In the data rows, 128 means zero.
Here are some points, one per row:
[192  96 169 163 166 185  44 180 165 204 133  47 108 100 105 162 115 166
 128 155  35 110 146  97 110  45 102  85 141 147 162 141 109  92 104 123
  69 178 148 101 122 123]
[170  97  82  83 123 179  88 176  74 163 122  70 177 107 196  97 161  81
 103 101  81 138 117  85  27  82 115  67  76  91 120  93  95  85  90 139
  93 157 196  87  94  84]
[134 103 128 119 122 128 173 130 130 133 133 216  88  86  98 117 108 133
 169 150 165  69 182 154 223 174  79 178 144 117 113 195 113 179 113 106
 175  82  59 120 165 129]
[225 132 209 217 129 112 116 112 204 117 133 113 215 120 134 220 206 205
 113 116 150 127 118 227 146 116 120 221  70  73 111 111 123 103 133 143
 137 144 121 121 112 135]
[112 136 167 196 167 118 107 122 158 134 123 215 126 142 144 213  70 158
 133 197 159 131 133 101 197 110 135 127 218 147 150 132 136  79 144 125
 205 147 145 130 139 149]
[152 103 184 185 118 126 131 125 177 117 114 112 149 128 179 179 162 176
 147  89 141 166 152 167 119 122 135 158  98  98 120 163 110 133 112 113
 124 157 179 103 125 109]
[168  98  65  58 149 185  51 187  55 196 104 112 152  99 191  99 148  67
 105 151 115 115 113  99  90  63 107 101 125 134 167  90  89  90  98 113
 134 182 182 103 109  83]
[175 139 172 138 111 165 202 158 189 166 146 140 173 144 101 127 163 186
 110 134 108 107 107 129 130 201 125 122 138 144 134  97 138 174 150 142
 145  99 108 145 125 145]
[255 118 198 178  97 192 178 193 199 177 132  61 184 111 132 161 233 198
 131  99 100 130 124 154  99 175 119 138  89 140 118 134 119 158 108 136
  53 110 117 113 114 102]
[156 174 117 118  93 152 173 149 131 134 176 141 199 183 171 111 165 120
 132  92 118 212 164 143 140 165 210 141 137 115 116 137 159 134 155 194
 158 108 188 168 186 154]
[165 135 170 182 132 159  67 164 171 185 127  87 114 115 116 183 104 163
 144 131  84  86 110  74  77  65  94  68 123 107 112 150 142  82 119 108
  91 128 122 128 109 124]
[148 106  67  81 180 150  76 150  59 165 100 132  93 102 162 113 107  59
 128 172 151  98 122 119 166  72 107 126 186 194 198 124 104  95 106 104
 123 173 150 120 125 103]
[152 149 138 129 107 180 156 174 139 149 154 142 179 183 208 116 195 141
 147 109 103 198 154 146 128 155 199 135 121 102 114 160 131 101 144 188
 155 124 185 162 179 123]
[120 139 131 139 188 152  84 156 124 167 123 136 107 154 135 143  95 134
 121 187 174 140 142  80 142  91 149  95 166 170 171 110 125 116 163 125
 124 172 117 161 170 148]
[113 117  92 128 166  95 115  95  85  94 110 133  52 109 129 135  77  84
 146 188 190 108 131 120 200 114 108 140 198 216 197 158 120 103 121 109
  85 144 117 117 126 125]
[117 110 127 128  82 132 106 133 118 137  97  77  83 155 125 132  99 127
 150 111  91 151 159  86 114 114 142  96 125 126  98 156 102 103 140  99
  67  87 117 141 167 114]
[ 52 125  26  67  70  66 127  69  33  45 122 144 126 133 149  87  95  24
 127  74 160 124 119 139 160 124 131 163 132  63  67 124 122  88 124 129
 153  92 150  94 104 131]
[ 84 141  49  53 136  78 134  79  54  68 160 166 132 107 148  54 122  55
 125 135 149 138 116 163 152 140 126 168 128 125 142 125 156 139 108 154
 166 151 159 110  93 125]
[126  48 136 126 148 116 131 122 137 100 111 145 117 122 252 112 137 136
 209 120 109 224 216 131 113 134 122 137 113 100 127 255  61 121  63 116
 130 205 234  42 115  54]
[118  90 107  89  72 113 183 111 106 100  85 190 126  87  95  93 149 107
 145  74  82 118 150 180 173 175 121 178 119 111  80 162  85 157  80  94
 188  62  79 110 142  86]
[126 121 127 126 119 127 125 120 126 130 122 124 127 126 124 128 129 125
 125 136 127 126 123 132 128 125 125 129 127 128 129 129 119 124 127 126
 134 128 125 127 127 126]
[135 109 170 176 149 145  91 143 158 147 113 120 131 145 153 173 138 162
 132 148 165 157 161 141 130  93 142 136 124 127 144 137 108 118 142 115
 122 178 145 137 161 135]
[ 36 143 151 150 146  51 175  53 163  55 123 198 132 139  97 129 110 155
 125 143 205 128 130 184 171 170 125 187 110  86 115 117 146 170 154  99
 198 139 107 144 131 156]
[123 118 121 134 213 119 105 125 115 126  96  96 157  91 164 142 144 121
  69 189 200  77  42 127 101 110  78 120 146 185 217  37 126 125  94 106
 111 199 189  91  32 100]
[102 136 160 128   5  86 193  81 165  73  86 163 198 128  64 116 200 168
 127  36 109 165 113 183  59 203 146 166  28  44  14 122 120 172 124 104
 184  16  44 146 125  99]
[181  84  99 105 117 151 162 149 110 137  74  81 176  47 119 101 195 100
  93  94 105  91 105 154  89 153  65 134  84 130 129  82  87 127  48  72
  88 112 137  75  67  68]
[ 84 126  73  70 104  79 143  76  71  55 134 127 150 131 132  70 157  82
 111  92 139 155 130 188 133 143 140 190  85 100 116 102 122 138 128 139
 139 123 139 113 117 131]
[145 123 149 158 117 154  87 158 146 176 108  81  72 135 132 163  77 140
 166 127  77 113 144  54 100  84 117  61 141 120 103 186 118  87 119 103
  68 109 127 136 149 111]
[124  23 129 124 137  86 135  86 139  95  39 170 176  41 148 128 130 131
 102 126 146  61 105 192 188 129  38 199 146  90 101  92  36 131  43  39
 199 140 124  40  54  49]
[ 92 110 102  98  85 102 130  97  96  85 106  91 124 155 126  99 143  99
 118  91 120 156 145 166 122 132 148 155  89 108 102 111 102 118 147 118
 105  98 120 136 155 128]
[ 85 144  71 127 100  95 111  97  63  85 121 143  98 147 137 150  86  58
 129 123 135 105 108 107 155 104 129 124 165 116  85 122 134  24 148 132
 131  70 104 136 127 141]
[140 120 108 122  80 116  93 112 101  98 145  49 155 132 160 102 121 104
 123  76  63 165 134  78  24  94 132  67  65  88  81 123 127  78 107 152
  56 113 171  99  98 107]
[110 115 101  75  90 105 175 105 101 105  73 184 130  92 107  78 140 108
 156  99 113 129 151 164 149 172 130 169  96  78  74 170  99 173  82  86
 174  75  82 138 162  72]
[ 89 152 123 140  65  46  89  47 124  48 163  82 111 171 113 119  67 118
 140  61  69 172 141 116  87  85 162 111  89  94  64 147 156  84 153 156
  89  80 116 139 135 156]
[171 127 179 189 137 160  93 158 181 167 132  93 165 108  80 187 154 178
  99 116  95  74  85 123  72  79  85 102 101 108 122  83 139  92 131 125
 116 111 100 107  80 148]
[127 255 111 138 122 125 113 130 102 126 255 132 127 122 107 145 131 103
 141 125 145 129 121 123 121 119 179 128 126 124 128 156 255 132 156 255
 122 116 126 205 143 209]
[119 164 162 154 161 130 127 128 149 137 147 132  78 150  89 149 100 161
 140 160 164 119 121  92 108 135 138  89 124 166 164 142 166 170 166 136
 105 150  91 167 145 167]
[130 198 126 119 137  87 128  92 131 116 181 131 124 171  90 126 104 130
 121 132 161 168 134 135 112 132 171 140 100 155 158 112 198 186 182 173
 123 121 122 185 162 189]
[167 103 163 157 106 181 123 182 172 174 103  59 159 115  85 150 139 169
 111  92  44 146 120  74  90 118 133  82 147 121 107 105 105 136 102 114
  77 130 159  77  98 113]
[143 108 118 127 179 164 144 162 117 176 122 170  85 101 102 129  78 116
 108 214 199  21 120 108 244 149  80 129 229 199 196  92 131 158 135  91
 139 143 104 128 137 160]
[ 97 136 124 130 174 162 130 163 119 163 121 161  63 142 130 124  57 122
 142 181 122 137 139  26 133 129 140  37 218 225 186 146 131 122 135 112
 123 148 136 145 152 130]
[118  74 129 131 179 101 102  98 123  98 104 114 148  74 222 128 155 131
 154 144 149 160 127 147  82 112  79 135 102 127 174 188  85 114  41 100
 141 228 232  43  38  49]
[112 106 180 178 184 170 159 163 165 150  99 152  73 117 113 168 104 172
 152 171 162  76 115  80 142 148  95  71 169 148 142 165  99 147 126 101
 123 155  87 116 122 123]
[110  49 165 163 164 144 156 138 161 133  56 176 117  76 135 157 111 161
 136 162 156  61 113 127 183 144  59 127 185 114 114 144  48 133  78  58
 173 154 104  61  88  79]
[ 67 134 127 162 164  51 158  49 127  43 119 155  77 124 105 141  81 119
 143 160 212 119 133 159 194 147 117 163 158 163 160 150 144 127 138 102
 118 136 103 134 127 151]
[132 133 143 132 148 156 127 154 136 146 140 142 127 173 215 127 184 143
 152 128 101 164 135 171 124 117 165 150 105 112 134 163 115  88 138 173
 148 155 173 144 151 113]
[136  91 135 130  61 132 157 123 136 118 104 156 155  93  61 125 167 137
 110  81  83 108 125 165 148 152 103 164 124 137 101 103 101 131 107 101
 160  63  74  97 105 116]
[ 90 126  83  52 149 150 117 142  81 150 122  88  59 133 117  31  94  90
 135 152 113 142 138  58  65 125 132  42 121 214 190 138 124 178 123 119
  65 140 128 151 146 110]
[170 119 184 171 101 117 163 118 185 111 120 105 162 128 171 163 164 186
 141  81 114 150 122 155 105 163 131 148  91 103 111 151 118 149 101 132
 122 122 180 102  98  99]
[140 119 162 106 115 206 223 211 178 200 123 165 153 131 125 101 176 178
 128 118  96 127 131 101 121 227 133 103 146 126 103 126 110 232 118 131
 171 109 130 120 135 110]
[136 134 114 133 218 157 119 160 112 165 101 114 124 112 119 148 101 112
  47 225 215  21  39 102 181 128  84 103 216 226 233   0 127 138 143 104
 113 181 144 130  80 153]
[182 132 179 149  94 134 196 139 188 130 135 113 169 137 149 144 164 186
 118 101 107 123  99 126  98 202 131 122 110 126 121 112 134 167 127 146
 115  99 146 120 101 115]
[112 126 111 125 160 127 121 121 115 124 107  92 131 110 102 119  88 111
 106 164 187 104 111  85 114 125 108  82 151 133 144  92 135 138 127  87
  99 162 121 132 116 139]
[105 109 115 139 195 103  82 110 113 122 146 103  64 128 156 150  70 108
 118 175 154 100 113 108 149  82  89 114 173 186 190 116 122 103 131 131
  91 206 165  86  79 151]
[144 193 107 106 110  98 145  98 124 112 191 137 175 180 121 108 120 119
 116 104 142 202 156 157 139 144 202 158 121 135 140 112 190 168 173 196
 162 105 162 179 177 187]
[ 94 146  50  60 171 105 125 101  55 107 167 176  94 109 154  68  79  51
 129 178 159 118 108 103 158 131 133 112 184 169 174 137 165 132 118 159
 164 176 150 130 108 133]
[127 215 108 139 138 128 137 128 105 124 255 137 118  75 125 143 132  94
 166 119 133 117 136 133 125 123 127 129 130 114 124 202 254 133  95 229
 125 127 148 138 108 160]
[226 110 177 132 102 243 217 242 185 220 126  87 152 117 130 115 211 186
 138 107  71 123 131  88  97 220 125  80 140 172 120 147 105 208  96 140
  76  98 125 109 125  92]
[110 119 146 117  47  83 187  79 149  83 115 213 145  99  77 105 167 158
 170  67 135 131 170 202 133 189 111 202  46  52  41 194 119 181 113  94
 209  36  25 144 156 106]
[171 127 119 126 111 216 159 213 114 190 112  79 121  92  88 122 188 116
 127 112  96 104 123  78  82 158 112  74 117 152 137 127 132 121 103 100
  60  97 112 124 122 113]
[ 54 176 134 140  87  36  89  40 138  63 169 142  72 201  66 141  47 131
 149  91  89 163 147 155 151  80 182 159 124  96  71 158 173 106 207 172
 146  66  61 186 186 198]
[111 118 130 131 173 113  80 119 123 133 142 129  79 151 192 140 127 126
 141 158 122 128 120 150 137  82 119 150 125 152 168 146 116  90 133 146
 120 191 169 112 108 124]
[155  43 101  98 114  80 134  87 118  95  45 127 203  30 139 100 166 106
  82 103 125  75 100 208 141 132  37 205  95  99 107  60  54 131  30  38
 157 124 139  43  41  43]
[159 109 165 172  98 151 113 152 167 135 127 117 178 101  65 163 174 159
  81  86  97  77  90 149 102 112  90 132 109 128 116  60 125 102 130 114
 138 100  82 101  80 150]
[ 65 185 144 137  95 107  82 110 139 132 163 163  62 196  44 151  77 143
 156 129 100 141 149 132 166  92 181 144 148 112  93 162 178 117 216 158
 159  73  46 210 206 201]
There is one direction along which these points spread out most. Take the direction at right angles to it along which they spread out most. Then take the direction at right angles to both along which they spread out most. Go by this last direction. How far along it is each point below, from 0 to 99? The average is 50, and the first point in the table lies past the average. One standard deviation of the points above along it is 16.
[ 61 133 157 118 138 116 200 122 175 122 124 212 157 141 115 116 144 171
 115 125 159 130 126 157 146 202 134 163 115  71  96 105 127 219 150 124
 229 126 121 138 138 138] -> 43
[ 51 108  17  11  82  61 113  57  29  52 128 104 129 121 138  15 119  27
 120  68 157 138 132 183 115 116 124 176  57  55  95 124 111 160 110 128
 140 127 162  98 103 119] -> 19
[127 255 124 126 115 129 119 135 124 138 244 120 136 234  98 138 126 125
  93 132 142 170 107 115 128 125 249 128 124 140 126  57 250 134 255 255
 117  98  95 255 219 242] -> 88
[119 167 137 136 120 199 128 200 130 191 142 127  78 154  58 143 139 137
 149 137  99 118 141  87 126 131 154  89 147 137 123 157 159 119 170 141
 110  85  71 178 181 170] -> 75
[ 74 112  41   3 122 100 120  97  48  96 128  72  95 121 125   0 129  53
 123  95 134 144 139 144  57 118 125 120  41 124 149 124 117 203 112 133
  75 143 142 124 126 109] -> 37
[159 137 198 226 149  80  85  88 191 102 131 196 198 132 143 243 134 191
 118 154 176 131 125 205 196  93 127 221 134  68 116 109 141  71 147 123
 217 164 139 128 122 155] -> 44
[106 151  82  93 195 139 116 133  85 153 146 161  86 135 143 105  72  76
 122 206 169 118 115  77 150 114 141  76 197 189 186 119 147 121 147 149
 141 182 126 161 147 147] -> 48
[138 148 126 160 149 126  51 131 108 141 133 111  79 138 123 173  93 111
 134 159  94  95 121 103 124  51 113 101 140 155 131 126 146  10 153 120
  95 101  75 171 149 141] -> 60
[110 115 111 143 191 118 101 123 114 123 134  80  92 114 123 146  59 105
 104 179 187  91 108  63 135 104  86  77 187 181 179  89 136 123 135 111
  66 179 150  89  83 153] -> 46
[181 128 159 167 182 158  24 161 146 190 143  70  81 111 112 174 110 150
 139 169  55  98 145 102 105  18  96 100 121 162 168 141 132  46 135 113
  60 165  97 147 148 129] -> 70
[112 129 109  95 130 116 146 115 108 113  84 139 141 103 106  88 118 117
 132 128 158 121 131 128 122 149 129 126 104  83  98 131 124 162 107  85
 147 108  94 156 151  99] -> 40
[127 122 161 144  36 135 179 134 170 110  82 102 198 134  69 134 178 168
  97  40  74 169  92 119  56 182 161 109  96  81  48  82 111 156 122 111
 131  61 107 112  99 110] -> 61
[129 201 138 117 107 138 126 136 144 144 160 125 128 255 131 117 114 148
 102 131 121 224 148 115 144 135 255 126 136 142 122  66 150 128 255 199
 126 119 109 250 255 218] -> 82
[130  98 140 119 117 135 144 134 146 128 116 141 110 226 207 111 119 144
 172 128 101 246 208 116 144 142 206 128 136 118 114 191  75 126 179 153
 124 152 178 137 213 128] -> 63
